In the rows, zero is written as 128.
Rotation paths and how fast each direction turns (degrees each step):
Each turn is a multiple of 5 degrees from 10 to 175, or 0.
Each row of a path follows its step; steps can be skipped.
Rotation 1:
step 0: [125 121 129 127 117 134 136 121 126 134 124 133 133 124 125 135 124 124
 119 138 123 119 135 127 116 126 133 139 133 119 134 123 118 132 127 132
 126]
step 1: [132 113 127 133 127 135 129 137 128 129 132 134 125 130 141 141 128 123
 118 123 139 120 128 133 129 142 121 133 124 127 128 123 129 131 130 126
 131]
step 2: [129 121 129 130 129 120 134 127 131 130 123 131 128 127 133 138 124 124
 136 123 117 124 143 129 130 137 132 129 130 123 143 132 122 123 133 122
 115]
step 3: [137 129 130 126 114 129 130 126 129 119 134 136 124 136 132 129 136 132
 126 131 121 123 130 121 129 149 130 132 121 127 130 134 134 125 126 125
 130]
step 4: [129 128 143 132 134 122 133 128 128 127 124 142 133 141 134 128 130 130
 127 131 121 120 131 131 129 128 134 125 125 120 133 128 115 128 138 133
 137]
step 5: [119 132 132 134 127 138 137 128 134 121 128 138 128 136 116 137 131 123
 122 132 129 124 131 128 123 138 130 139 131 123 134 127 129 138 118 131
 128]
step 6: [133 120 134 124 133 131 130 126 124 135 123 135 125 122 136 138 126 120
 117 126 125 127 125 127 124 134 123 129 136 121 142 126 128 134 135 123
 143]
step 7: [125 115 125 133 117 128 134 129 123 129 126 141 133 126 127 141 125 122
 132 128 127 124 131 122 118 135 129 136 123 132 128 123 121 127 129 117
 117]
step 8: [134 117 128 120 125 132 131 127 126 127 134 126 131 127 135 134 129 135
 123 122 126 117 134 134 136 146 136 135 125 121 131 126 128 123 138 133
 131]
step 9: [136 131 133 138 123 122 131 129 137 130 127 137 124 138 134 135 132 120
 127 131 125 123 141 132 123 132 129 127 121 124 137 138 119 119 124 131
 124]
Speeds:
[127 125 126 127 128 130 128 125 124 134 128 128 128 125 124 131 127 127
 129 127 132 128 127 130 125 127 127 131 126 128 129 127 128 128 129 129
 130]
55
[131 127 133 128 132 129 126 121 128 129 128 127 127 128 132 128 129 128
 128 124 129 126 125 128 132 126 129 129 131 128 128 127 127 128 131 127
 129]
160
Rotation 2:
step 0: [131 118 132 128 139 126 129 114 126 129 130 118 117 136 126 127 132 121
 130 133 130 130 130 130 128 136 121 132 136 126 137 127 132 121 126 122
 112]
step 1: [137 122 131 117 129 135 118 131 127 123 131 135 126 135 125 126 135 122
 113 134 126 125 128 137 125 122 132 136 130 132 135 114 135 125 118 128
 127]
step 2: [132 119 126 122 128 126 130 140 122 129 131 126 123 128 128 128 125 121
 121 141 123 135 126 128 130 131 123 140 134 125 131 128 117 128 133 117
 145]
step 3: [133 124 133 131 131 122 130 120 131 122 126 130 143 125 127 135 122 108
 127 123 131 133 127 131 134 134 125 138 134 136 132 132 129 129 129 118
 127]
step 4: [141 128 125 122 123 117 125 131 131 120 137 134 144 129 129 127 135 126
 120 132 130 136 115 126 128 125 129 125 116 134 119 126 132 128 125 128
 132]
step 5: [124 134 122 128 125 121 131 136 121 125 125 125 131 138 129 126 128 126
 143 140 132 124 113 127 136 134 121 124 122 129 124 130 124 126 133 113
 132]
step 6: [124 131 122 119 130 131 129 123 140 122 117 127 135 135 126 140 137 120
 137 122 127 124 124 135 133 132 138 122 122 130 135 131 128 135 131 121
 121]
step 7: [124 122 122 117 124 120 119 120 129 133 126 129 123 121 138 132 140 135
 125 137 123 130 123 133 133 128 134 120 117 118 124 129 135 124 130 131
 128]
step 8: [112 139 129 125 134 124 128 124 119 145 121 132 129 133 134 132 133 128
 137 137 125 125 126 132 130 129 125 139 132 123 133 121 135 123 129 125
 131]
step 9: [130 128 126 125 134 136 134 114 133 127 128 132 134 139 127 135 137 127
 131 127 120 136 135 133 112 123 133 133 132 120 134 132 134 127 134 130
 136]
Speeds:
[126 127 129 132 125 127 125 125 125 125 126 128 126 127 131 126 125 127
 130 129 130 125 127 131 130 129 125 129 130 127 128 130 129 124 129 125
 127]
145
[131 124 126 128 125 129 130 132 128 129 128 128 127 127 132 130 133 133
 128 129 129 130 130 125 130 128 127 128 128 129 126 131 128 123 127 127
 130]
135
Rotation 3:
step 0: [134 133 115 137 128 132 118 134 133 128 131 136 131 116 123 132 133 132
 133 122 126 124 143 137 136 137 120 127 128 133 129 139 141 127 131 136
 126]
step 1: [127 120 142 113 134 127 133 135 132 118 139 132 137 130 130 123 129 121
 122 118 130 113 128 125 118 132 125 124 129 123 118 130 123 125 124 133
 134]
step 2: [122 133 124 131 128 138 116 126 132 127 124 130 136 125 140 138 118 136
 119 134 132 127 139 124 123 115 123 131 140 130 130 134 141 129 123 125
 126]
step 3: [129 133 128 135 123 122 127 142 123 124 136 131 125 123 120 130 131 125
 126 120 136 124 133 144 123 142 111 121 122 134 131 130 129 124 125 137
 130]
step 4: [123 124 129 119 138 136 130 126 139 122 133 127 145 127 125 114 129 125
 128 119 129 122 139 120 130 121 125 136 136 122 121 131 136 130 127 132
 139]
step 5: [135 127 126 127 128 133 113 136 129 124 121 137 128 123 142 140 122 138
 125 129 129 113 130 132 117 129 122 121 130 134 124 137 132 122 128 127
 117]
step 6: [120 136 134 128 124 122 130 135 126 126 148 126 138 123 124 137 128 119
 116 121 140 133 135 133 125 133 125 130 131 125 131 131 128 129 118 135
 139]
step 7: [121 122 118 129 136 139 132 131 133 119 124 133 128 130 125 114 126 133
 129 129 125 117 143 126 127 121 112 123 135 132 128 131 144 129 127 130
 129]
step 8: [143 128 140 122 119 131 110 134 132 125 127 127 142 120 135 133 129 129
 125 118 135 121 126 135 122 135 119 131 124 128 122 132 128 123 132 132
 129]
step 9: [113 139 121 129 147 122 131 134 131 128 140 133 132 123 132 132 121 128
 125 124 134 122 136 127 120 126 133 131 139 125 128 135 129 131 116 132
 133]
Speeds:
[126 128 124 124 128 129 132 127 129 126 124 128 128 128 128 127 126 129
 129 131 129 131 130 129 126 126 130 130 126 127 123 126 130 126 123 129
 130]
140
[123 132 127 128 127 127 129 130 127 127 128 125 130 129 128 129 131 130
 123 131 128 129 132 129 127 127 127 127 125 129 129 127 125 130 130 125
 126]
100
[128 130 127 130 127 127 125 128 126 127 128 126 129 130 134 128 125 133
 128 129 132 128 125 129 129 131 131 127 129 131 128 128 128 131 127 129
 132]
115
Rotation 4:
step 0: [138 122 132 125 118 121 126 137 132 121 122 135 138 122 121 125 135 135
 139 123 125 136 128 129 122 123 125 128 118 132 118 140 124 122 132 132
 136]
step 1: [124 135 130 117 128 122 121 133 118 118 120 126 127 129 135 136 135 134
 143 124 136 132 130 124 130 126 121 125 127 127 126 123 138 125 116 129
 139]
step 2: [125 132 116 107 129 129 117 134 129 137 123 128 133 119 132 122 123 119
 135 123 125 136 117 120 129 125 127 128 132 133 134 123 122 125 126 129
 130]
step 3: [130 122 131 127 134 117 123 130 130 128 118 121 121 114 119 118 126 122
 119 123 130 127 132 112 131 131 124 130 120 139 129 135 125 130 118 127
 135]
step 4: [136 130 116 131 128 128 128 139 132 125 132 130 128 128 125 117 124 148
 129 122 130 138 137 115 130 127 127 125 124 134 115 126 130 126 126 135
 133]
step 5: [121 126 126 111 131 123 127 123 126 128 118 137 127 138 121 120 141 132
 128 132 128 140 131 126 129 119 120 121 126 122 117 123 128 125 121 132
 131]
step 6: [118 124 122 118 137 123 114 125 128 128 121 122 140 126 137 137 126 126
 128 126 121 132 129 124 120 120 133 118 121 137 120 132 123 126 125 131
 131]
step 7: [128 128 116 118 129 121 119 130 131 126 123 129 133 117 120 127 129 131
 136 125 128 123 141 128 134 146 123 120 130 133 128 142 124 125 125 124
 131]
step 8: [136 128 120 134 125 121 119 137 129 127 117 134 136 127 127 119 125 135
 135 135 136 130 131 119 135 116 123 129 124 121 136 137 131 122 122 135
 135]
step 9: [127 130 131 126 140 127 127 130 124 128 119 129 126 136 137 118 130 125
 143 119 119 141 126 119 135 133 124 132 121 127 123 127 123 125 116 137
 131]
Speeds:
[133 127 128 133 130 127 131 130 128 129 128 127 128 129 124 126 129 131
 128 130 129 129 126 128 128 130 129 130 125 126 127 127 125 127 127 134
 128]
80
[129 128 130 128 124 129 126 132 127 127 126 126 128 125 132 126 127 124
 134 130 130 126 128 127 129 130 126 131 130 128 132 128 127 128 125 131
 127]
55
Rotation 5:
step 0: [142 144 122 127 126 131 132 128 116 125 135 135 132 128 135 131 122 126
 130 128 136 130 117 120 136 127 123 131 140 127 118 120 124 125 137 123
 132]
step 1: [127 132 128 130 134 138 126 125 123 119 133 139 134 124 137 128 122 133
 133 127 141 134 122 125 124 139 130 129 139 125 117 119 115 134 136 120
 128]
step 2: [137 136 135 118 131 141 126 121 121 133 139 134 134 116 126 126 126 133
 130 119 134 134 122 130 135 135 126 133 133 126 116 121 118 130 121 121
 131]
step 3: [126 123 137 123 132 134 130 121 134 129 129 146 130 114 131 123 127 130
 134 123 140 133 123 136 127 129 132 129 134 132 126 118 123 123 120 115
 137]
step 4: [137 125 144 128 128 131 136 124 128 129 127 133 122 121 130 120 135 129
 123 125 123 138 120 135 137 133 127 135 137 131 129 123 123 120 120 111
 136]
step 5: [140 126 138 128 135 126 136 118 133 128 120 138 120 131 137 132 125 125
 121 131 133 133 120 128 122 122 124 133 139 129 133 122 129 125 121 113
 139]
step 6: [136 122 132 127 134 122 134 119 122 135 119 127 117 133 135 127 135 125
 124 136 128 139 116 124 124 139 121 126 144 129 124 131 119 132 128 117
 131]
step 7: [134 133 134 119 135 127 135 122 125 143 127 127 117 131 136 131 124 129
 132 132 135 121 113 118 122 125 124 127 142 135 119 128 129 135 127 126
 133]
step 8: [126 133 131 126 133 126 135 127 129 135 130 134 121 133 126 119 128 132
 140 141 136 125 115 124 131 137 125 117 141 136 119 129 115 126 132 128
 132]
step 9: [130 142 132 125 134 137 140 131 129 133 136 131 125 132 131 121 120 147
 134 133 125 126 124 120 131 129 126 127 140 134 120 119 125 126 123 127
 135]
Speeds:
[126 126 124 124 125 127 127 126 126 133 126 127 126 121 127 128 131 126
 131 127 128 127 126 128 128 127 130 127 127 130 126 127 130 128 128 128
 129]
85
Rotation 6:
step 0: [134 139 129 133 122 137 138 131 126 133 129 116 122 126 130 136 119 124
 128 124 122 123 120 128 134 148 124 126 124 133 133 131 122 129 130 128
 132]
step 1: [131 131 129 135 127 130 130 133 122 132 118 124 131 133 124 137 134 135
 128 130 132 115 129 126 136 120 121 134 143 129 139 115 126 134 128 132
 136]
step 2: [120 136 122 122 122 112 133 127 125 131 125 129 133 127 129 136 131 123
 128 130 133 127 120 121 134 139 127 139 125 122 118 124 127 138 132 140
 125]
step 3: [131 144 123 132 133 124 139 133 129 134 127 132 128 131 129 126 124 122
 128 112 133 136 120 126 133 131 127 121 141 140 134 123 128 126 125 127
 128]
step 4: [135 138 124 130 125 122 127 134 120 136 120 126 134 132 118 128 127 138
 126 120 129 114 134 121 120 127 122 131 129 127 124 132 124 130 143 121
 128]
step 5: [116 123 124 125 131 124 132 128 130 135 123 128 129 125 127 116 128 125
 125 131 135 120 113 112 131 130 121 125 122 132 133 117 135 136 134 127
 124]
step 6: [132 131 129 122 125 126 132 130 128 119 126 124 125 139 130 129 124 132
 130 127 137 134 124 115 128 133 137 121 135 146 124 132 127 128 143 132
 133]
step 7: [127 121 125 134 127 126 130 128 143 131 122 137 133 131 124 131 115 138
 132 119 123 115 128 124 136 123 120 125 129 133 121 128 115 129 133 127
 130]
step 8: [133 127 124 119 136 129 136 119 136 132 128 112 126 117 131 129 132 142
 124 130 136 122 122 126 137 135 127 126 129 126 125 127 133 135 137 123
 124]
step 9: [134 122 136 131 126 133 128 127 125 124 117 137 128 124 120 133 135 134
 127 122 130 140 131 117 142 136 124 126 131 142 121 122 134 132 127 129
 130]
Speeds:
[131 129 127 125 124 128 130 128 128 129 130 129 127 125 131 124 128 129
 128 129 128 130 126 128 131 132 131 127 129 130 132 129 130 127 126 125
 132]
130
